In the rows, zero is written as 128.
These are runs of 7 systems, one row a step. Runs of the same system follow the same rule from any start.
seq 1, J (11 x 20):
[[ 98 139  69 141  98 117 153 179 108 124 114  91 137  59 115 146 122 102
   92 119]
 [ 71 107 145 136  64 122 178 170 120 117 166 122 109 103 149 117 119 111
   79 134]
 [ 61  99 165 152 132 162 179  81 153 120 165 139 121 107 125 107 129 154
   98 120]
 [103 110 102 131 143 163 177  57 123 106 144 122 141  97  99 121 182 123
  161 128]
 [153 118  72 138  84 192 153 124  71 100 125 130 121 109 128 123 145 121
  175 107]
 [ 86 111 101 167  68 154 120 135  83 141  80 128 103 149 139 123 109 117
  142  74]
 [ 96  89 155 142  71 108 132  83 127 181 126 132 108 180 118 108 128  92
  137 106]
 [159 105 144 124 125 161 149  69 152 183 176 121 132 184 101 137 128 146
  155 110]
 [136 135  87 114 156 160 120 118 131 135 132 101 145 190 126 175 170 158
  186 112]
 [145 127 116 109 120 126  75 159  96  96 107 145 110 196 165 130 153 129
  181 131]
 [159 126 172 136 141 111  53 131 121 139  79 164 112 175 136  95  91 134
  135 106]]
seq 2, B:
[[ 57 107 106 113 116 100 134 189 179 119 141 108 121 123 147 177 140 120
  110  91]
 [ 64  85 181  92 137 116 130 121 114  93 167 145 106 141 124  94 124 169
  152 146]
 [160 139 182 157 140 159 144 101 131  95  91 111 163 107  95 105 151 178
  162 120]
 [159 140  57 156 108 105 141 102 105 138 105 129 142  76 163 142 170 122
  172 146]
 [138 151 105 128  88 154 152 124  59 151 133 141  96 145 150 119  77  75
   99 150]
 [ 99 129 149 160 104 150 134 135 198 145 106 117 107 154 112 152 110  82
   67  87]
 [ 80  67 109 103 145 108 112  99 185 142 188 129 117 142 102 132 161 134
  135 124]
 [149 117 151  86 150 172 132 141  84 104 165 101 153 164  77 112 137 175
  168 119]
 [152 149 121 148 116 122 118 170 118  96  65 118 152 126 170 155 165 154
  184  88]
 [118 130 116 138 117  82 110  91  84 148  95 181  98 125 193 111 104 119
  155 148]
 [167 160 175 147 133 142 139  78 138 171 107 128 121 146  93 115  76  92
   83 144]]
seq 3, W:
[[143 104 135 165 113 175 120  70 149 141 154 153  98 145 103  81 128  96
   80 151]
 [133 119  77 132 152 180 138 109 138 146 134 107 152 133  73 137 154  83
  101  65]
 [107 104  91  74 106 117 134 176 102 117 139 118 132 155 135 159 151  88
  167  65]
 [ 86 103 176 114 108 117 116 150 133 114 105 140 104 157 154 141  93 174
  182  86]
 [106 130 171 157 142  85 114  72 155 142  85 114 138 134 115 121 147 178
  168 162]
 [209 139 114 146 120 130 120  78 108 160 147 126 139 145 121 104 160 136
  148 192]
 [183 173  81 150 140 195 113 144 103 138 115 127 127 167 142 144 115 112
   94 124]
 [ 92 143 100 106 161 111  88 167 151 110 101 142 107 161 153 156 125  65
   85 108]
 [118  84 171  75 155  94  94 136 176 118 159 166 107 129 109 119  96 116
  131  94]
 [154 120 163 109 166 116 134 127 163 129 133 101 169  91  76 138 123 189
  166  99]
 [160 154 104 123 121  95 140 161  92 116 130  95 165  98 153 142 167 178
  173 173]]
seq 4, J (11 x 20):
[[203 131 110 105 157 128 103 114 129  86 109 146 141  96 121 130 151 141
  205 124]
 [163 153  91 140 111 111  83 176  73 132  70 116 127 105 132 129  86 149
  155 127]
 [116 149 160 159  78  71 114 164 125 168  86 108 122 149 147 125 106 103
   82 146]
 [131 125 164 133 137 107 144 102 187 179 182 140 119 147 142 129 113 122
   66 158]
 [121 142 112  93 208 163 146 107 169 117 177 111 144 133  95 160 143 141
  107 148]
 [140 135  97  94 157 148 122 177 130  40 127 127 137 105 131 146 178 124
  154 125]
 [122 109 129 132 117 113  88 181  88  79  93 164 112  81 155  89 104 146
  135 106]
 [108 129 178 155 109  74 132 109 104 158  80 125 140  88 107  86  92 120
  106 120]
 [159 144 143 146  96 107 195  85 156 186 154 109 146  95 125 146 126 113
  107 154]
 [111 149  69 131 131 183 174 124 146 135 180 102 115 131 138 183 125 148
  110 166]
 [ 65 119  99 127 128 179 119 154 134  56 128 121  99 162 129 136 171 110
  117 141]]
seq 5, G:
[[111 166 162 151 121 144 196 124  80 128 114 133 147 106 155 108 114  94
   69 117]
 [ 92 115 143 132  96 127 188  91 180 132 137 149 101  92 143 150 112  75
  104 105]
 [ 89  80  92 102  94 161 155 100 138 129 177 113  91 112  66 137 106 114
  147 126]
 [126 100 109 145  72 177 139 145 108 112 128  78 140 148  75 122 175 132
  156 102]
 [100 106 112 177  89 130 126 124  81 146 111 134 143 163 179 103 186 144
  148  92]
 [ 99 141 158 134 151 136 151  59  73 169 111 149 135 182 150 107 119 118
  130 115]
 [160 153 148 121 139 148 158  56 173 151 112 137 117 172 123 167 121  79
  149 119]
 [146 113  58 104 115 148  96 120 164 144 146 131  82 167 120 180 112 109
  164 130]
 [126 120 110 109 122 147  64 183 107 121 120  97 115 205  88 129 126 131
  135 123]
 [139 117 175 144 147  98  70 159 144 130 103 134 154 186 149 104 172 153
  128  96]
 [135 135 146 108 209  84 106  94 126 159 136 161 155 142 166 125 128 174
  146 125]]
seq 6, G:
[[155  81 167 111 104 126 122 110 165 153 149 129 113 118  70 121  81 156
  167  89]
 [133 126  95 145 111 115 135 130 136 166 130  62 161 126  93 158 158 186
  171 141]
 [132 155 118 147 105 133 140 147  75 114 138 115 134 169 185 122 178 155
  133 194]
 [106 159 150 167 165 173 117 105 122 103  91 170 109 157 177 111 114 125
   80 134]
 [115 127 119 107 176 106 113  77 170 136 107 157 117 115 100 130 119  48
  100 104]
 [192  96 108  69 116 128 121 143 141 143 181 133 122 117  83 137 104  96
  151  98]
 [134 122 112 124  99 134 121 208 126 133 127  82 143 134 116 167 110 183
  154  87]
 [ 70 128 165 144 107  72 117 157 112 114 103 106 137 151 165 121 165 171
  145 165]
 [133 138 185 156 163 138 128  64 127 114 131 164 127 134 148  81 137 167
  120 183]
 [164 162  84 143 189 157 139  69 153 132 109 139 141  89 113 144 131  99
  107 133]
 [161 140  62  88 106 121 130 168 112 122 142 135 110 107 135 154 113  50
  115 126]]
seq 7, U, 11 rows:
[[136 158  76 130 155 109 157 121 102 141 113 139 154  92 198 169 141 158
  170 110]
 [110 156 139 104  88 125 152 141  84 113 100 133  82 124 147 148  52 111
  149 158]
 [124 109 166 172  70 134 118 118 202 130 109 124  87 117  93 118 100 111
   95 140]
 [123  91  80 134 146 120 111  98 152 171 184 106 144 121  70 108 164 127
   97 151]
 [148 142 121  95 154 164 154 171  69 112 170 104 177 157 122 121 172 124
  111 107]
 [ 95 137 132 142 138 145 146 153 134  91  99 155 130 136 211 160 151 149
  147  70]
 [ 79 111 133 108 131  95 120  72 120 119  92 164  83 111 133 127  85 124
  186 137]
 [197 128 172 131  88 126 127 103 143 138 105 109 123 109  54 109  97 108
  149 144]
 [173 129  75 171 102 131 118 153 161 183 149  84 152 125 118 150 153 154
  102 134]
 [ 79 137  86 108 141 139 127 166  72 144 173 115 125 188 156 133 136 127
   89 151]
 [ 96 128 193 120 151 161 135 128 140  75 117 167 113 177 156 113 141 100
  105  96]]
seq 8, N (11 x 20):
[[ 91 139 138 101 120 133 114 142 121 111  99  88 108 170  53 130 110  67
  104 150]
 [164  79 152 149  91 142  90 160 180 110 142 149 122 154 131 106 167 122
  123  80]
 [ 98  97  91 114 191 122 107 114  97 164 159 127 162 132 118 118 137 191
  149  92]
 [154 169 182  94 130  96 174 123  83 122 108 103 170 152 133 133 158 113
  165 144]
 [164 146 129 157 105 145 128 119 163 112 101 169  89 124 208 164 106 152
  163 134]
 [ 89 141  92 128 162 118  84  97 129 144  96 116  93 122  79 131  70 127
  114 178]
 [191 130 161 130 101 115 106 160 154 126 131 112 139 143  83 100 152  69
   80 147]
 [141 105  87 136 158 147 105 175 153 140 173 148 146 120 168 140 140 167
   98  71]
 [ 56 141 144  72 188  89 150 141  87 113 130 104 160 129 118 135 132 140
  137 126]
 [166 132 210 120  93 122 163 125 146  70 117 158 116 110 162 120 137 126
  169 140]
 [132 121  81 166 137 147 111  88 150 137 112 144 101  64 127 135  82 184
  152 143]]
seq 9, W:
[[119 118 187 139 121 148 166 138 100 101 166 121 145 104 132  90 129 208
  130 154]
 [118 161 124 182 134 144 180  92 106 108 104 126 157  81 164 114 177 146
  117 155]
 [131 139  85 137  95 138 160  90  77 129 129 158 102  99 156 111 119  60
  114 158]
 [116 123 128 145  80 168 147 126 136 141 108 127  91 126  95 132  73  65
   85  91]
 [ 65  87 104 131  93 105 129 139 184 156 136  90 122 131  86 154 147  96
  111  91]
 [ 89  70 134  98 102 135 140 133 110 137 195 106 130 167 102 116 153 165
  164 113]
 [111 128 164 153 130 175 154 112 106 101 110 114 152 167 141 124 173 187
  176 104]
 [122 141 101 157 128 115 124  69 103 118  78 155 125 140 179 126 178 118
  181 145]
 [172 140 122 134 111 140 100  75  97 158  91 161  87 161 123 110  80  81
  143 138]
 [162 143 117 148 120 132  92 130 182 174  87 103 124 166  86 158 105  84
  100  99]
 [123 100  87  90 143 100  83 167 167 162 175 109 128 178 114 160 147 125
  125 123]]
seq 10, C (11 x 20):
[[128  91 188 124 132 112 135 133 175 112 146 132 136  77 106 118 109 196
  157 106]
 [138 140 109 142 140  98 141 114 106 138 120  84 171  79 105 126 157 191
  168 172]
 [172 175 102 161  94 132 142 134  69 129 112 124 134 133 178 121 148 125
  124 194]
 [104 149 106 177 125 172 130 106 120 142 110 160  92 150 175 127  98  97
   66 130]
 [ 87 110 134 103 146 129 138  94 166 137 143 141 106 127  83 124 107  48
   75 108]
 [156  93 135  75 117 139 146 170 161 105 180 115 137  97  76 138 126 111
  137  84]
 [ 95 115 104 123 120 123 133 191 113 102 125  89 155 106 128 154 153 189
  172  93]
 [ 90 129 161 151  93  86 132 125  76 116  92 122 135 145 168 104 166 159
  167 161]
 [162 135 166 179 110 160 145  51 114 151 119 161 116 144 153  91 121 143
  132 151]
 [150 146  74 138 161 167 141  51 149 172 129 125 122 132  92 151 115  90
  115 132]
 [151 131  72  79 115 136 115 165 139 121 148 113 106 152 101 168 126  54
  120 126]]
seq 11, N (11 x 20):
[[ 87  92 176 132  81 125 132 126 130  80 146 119 100 134 103  90 150 146
  142 184]
 [159 108 117 194 125 179 126  80 123 127 135 137 145 104 118  77 169 169
  125 129]
 [128 146  53 141 142 116 155  94  74 174 119 117 165 109 136 132 163  88
  123 116]
 [130 152 126  98  88 140 168 147  86 135 126 139 108 165 167 156  97  56
  120 103]
 [ 74 108 153 136 113 158 121 126 183 127 106 135  81 163 120 158  77 131
  127  81]
 [102  77 138 115 122 106  98  96 174 139 150 102 118 152  51 116 154 137
  156 148]
 [204 117 119 132 120 162 119 137 101 127 165 110 162 157 113 103 187 161
  157 137]
 [125 164  84 154 162 132 121 139  80 135  83 126 164 147 187 147 161 152
  146 100]
 [102 154 151 103 140  79 121 102 100 131  85 165 103 160 176 132 103  78
  135 144]
 [175 131 179 122 136 151 113  97 184 136 120 161  88 139 105 133  55 113
  121 122]
 [150 115  92 122 147 113  90 144 201 151 135  87 135 108  60 163 122 146
  129 125]]
seq 12, B:
[[ 97 119 103 149 117 140  88 105  72 141 116 109 110 184 110 100 136 159
  150 181]
 [177 147 154 170 123 154 119 121 118 137 103 132 160 190 146 102 188 105
  104 109]
 [144 128  75 123 173 128 123  96 148 166 135 172 136 135 181 160 133 109
  131  73]
 [123 142 138  49 162 111 127 122 111 137 125 128 112 161  92 152  70  77
  144 118]
 [174 122 178 114 102 110  92 176 202 110 116 116 109 137 103 152 104 142
  145 125]
 [114 107  99 149 147  91  62 141 134 148 131 124 124 121 131 114 123 211
  139 165]
 [147 168 159 134 161 112 126 136  63 136 122 110 174 160 133  86 162 138
   97 172]
 [176 170 136 146 160 135 154 142 158 114 123 159 152 106 204 149 151 116
   93 112]
 [ 88 142  86  86 182 113 131 112 134 115 127 159  97  81 136 153  73  97
  112 136]
 [136 121 175  92 110 114 124 159 150  92 130 111 110 101  53 111  93  87
  103 148]
 [136  89 119 165  95 120 110 176 172 125 156 112 135  72 118 120 139 192
  117 123]]
seq 13, C (11 x 20):
[[184 141 148 177  64 161 120 142 138 119  99 151  97 144 157 112 121  90
   98 129]
 [ 74  91  84 153 155 142 114  95 155 179 150 142 121 129 117 124 118 122
   81  80]
 [125 125 154  53 143 103 157 139 109 130 164  97 154 153  69 128 142  75
  127 122]
 [166 125 146 122 108 164 151 182 160  79 141 129 132 121 164 165 143 171
  169  91]
 [ 44 115  95 144 149 105  99 108 111 116  91 123 113 121 140 129 133 183
  171 142]
 [175 138 184 136  96 102 116  93  94 132  96 133 125 146 105  75 130  95
  141 174]
 [198 131 101 178 128 174 130 100 159 176 140 146 137 124 147 135 119 141
  105  93]
 [ 77 142  59  89 170 109 126 124 119 166 145 102 130 155 114 170 125  91
  108 135]
 [146 132 185  84  99 131 128 194 146  75 141 130 105 168 133 136 122  92
  119 137]
 [ 94  90 140 159 154 148  99 139 185  97 124 149 122 101 137 123 130 200
  131  82]
 [111 119 130 106 166  63 117  94  86 136 113 113 162  99  87  92 156 137
  157 156]]
seq 14, U, 11 rows:
[[ 86 109 122 159  94  75 125 133 157 172 143 103 112  85 118 128  95 167
  103 173]
 [119 122 157 130 114 138 157 125 102 133 189 101 139 140  94  85 147 131
   77 194]
 [130 137 124 166 148 191 168 122 143  94 156 132 156 123 155 122 196 134
   86 117]
 [ 75 129  60 109 162 144 157 102  99  95 120 154 122  92 161 150 149 103
  153 102]
 [127 116 147  93  87 130 153 137  96  93  96 142 105  91 109 126  85  84
  171  81]
 [131  90 141 162  63 108 132 128 172 169 112 106 124  96  97 135 105 153
  151  84]
 [110 106 110 129  96 110 141 109 105 193 178  78 140 162  93 126 141 160
  138 165]
 [142 141 153 140 110 192 157 133 101 121 162 109 138 211 138 121 170 134
  113 147]
 [100 132  91 153 159 180 119  88 156 103 106 157 110 167 169 154 169 113
  135 101]
 [125 121  90  77 154 122 100  96 109 110  95 157 100 133 104 136 108  63
  175 101]
 [193 118 152 110 103 113  96 167 150 138  93 122 131 123  88 136  90 109
  156  65]]

Which system made each of these runs?
seq 15, 2 rows:
[[ 81 123  99 113 191 163 104 167 150  76 142 142 125 131 129 133 144 115
   76  99]
 [101  93 149  78 165  99 112 151 119  77 130 153 142  91 106  96 142 108
  137  77]]
 => B
seq 16:
[[135  93 156  82 119 148 123 141 176  77 181 148  83 114  90 121  99 114
  125 148]
 [114 100 127 151 156 145 107 145 160 102 118 104 155  82  77 115 145 194
  135  92]]
 => J
seq 17:
[[ 87 142 159 117 127 156 168 123 143  92 127 144  81  90 133 145  50 135
  112 142]
 [104 111 125 150 100 117 137 113 181 101 106 102 115  52  65 124 130 113
  118 153]]
 => C
seq 18, 2 rows:
[[129 153 187 165  84  80 155 146 128 102  84 128 140  99 177 114 154 129
  121 159]
 [120 113 120 174 119 148 156  73 119 153 163 164 110  84 162  96 106 166
  105 158]]
 => C
seq 19 (2 x 20):
[[119 146 155 128 165 161 119 131 142  55 121 160 120 161 162 115 176 101
   98 148]
 [150 110 111 117 180 130  84 107 135  98 107 193 115  82 128  96 111 102
  126  88]]
 => J
seq 20, 2 rows:
[[ 45 113 125 126 133 145 157 149 169  95 131  79 133 110  83 156 154 139
  115 106]
 [103  75 131 119  82 122 140 128 111  81 164 136 119 115 128  90 192 124
  166 146]]
 => N
seq 21 (2 x 20):
[[146 125  78 138 131 138  91 151 121 138 128 176 111 164 211 143 138 116
  125  92]
 [ 85 141 155  83 177 112  98 137 100 140 100 132 119 176 107 130  67 111
  116 100]]
 => G
seq 22, 2 rows:
[[102 143 179 131 180 110 133 140  96 120 121 102 174 101 102  93 122 188
  104 141]
 [157 171 150 146 134  96 182 114 126 110 109 134 166  77 178 131 174 113
  123 157]]
 => J
seq 23 (2 x 20):
[[186 116 179 131 111 173 153 155 168 115 156 106 153 124  97 136 130 171
  139  89]
 [ 76 121  78 145 153  92 120 133 122 137 118 118 151 110 178 152 168 190
  166 120]]
 => J
seq 24 (2 x 20):
[[147 155 139 148 160 175 128  50 152 117  80 131 120 164  93 130 141  89
  134 136]
 [189 111  47 122 115 137  88 126 153 139 125 142 116 123 115 148 146  79
  152  98]]
 => J
seq 25:
[[ 89 118 122 144 117 152 146  65 149 108  91 145 109 145 119 129 167  54
  132 101]
 [146  79  86 111 104 153 116  79 109 158 151 157 101 149 101 111 119  84
  162  84]]
 => G
seq 26 (2 x 20):
[[146  83 128 113  68 103 131 131 115 131 140 168 108 134 178 124 143 109
  189  86]
 [116 117 156 131 126 144 116  95 100 170 116 123 109 162  99 119  56 181
  165 118]]
 => J
seq 27:
[[139  93 131 146  86  83  85 134 200 122 116 151 101 126 133 115 163  75
  114 128]
 [134  89 110 122 160 149 107 108 107 179 193 141 131 133 102  92  90 177
  107 114]]
 => B
seq 28:
[[110  60 101 127  85 133 116 129  87 125 162 163 105  98 125  76 123 123
  140  93]
 [101 115 168 139 111 149 166 105  82 160 112  99 156 135  80 105 109 143
  138  69]]
 => J
seq 29, 2 rows:
[[109 134  72  96 169 123 109 122 116  96 100 117 145 148 119 152 191  85
  167 108]
 [183 108 145  87 105 130 105 152  92 103 134 180 104 143 152 107  99  98
  166  93]]
 => B
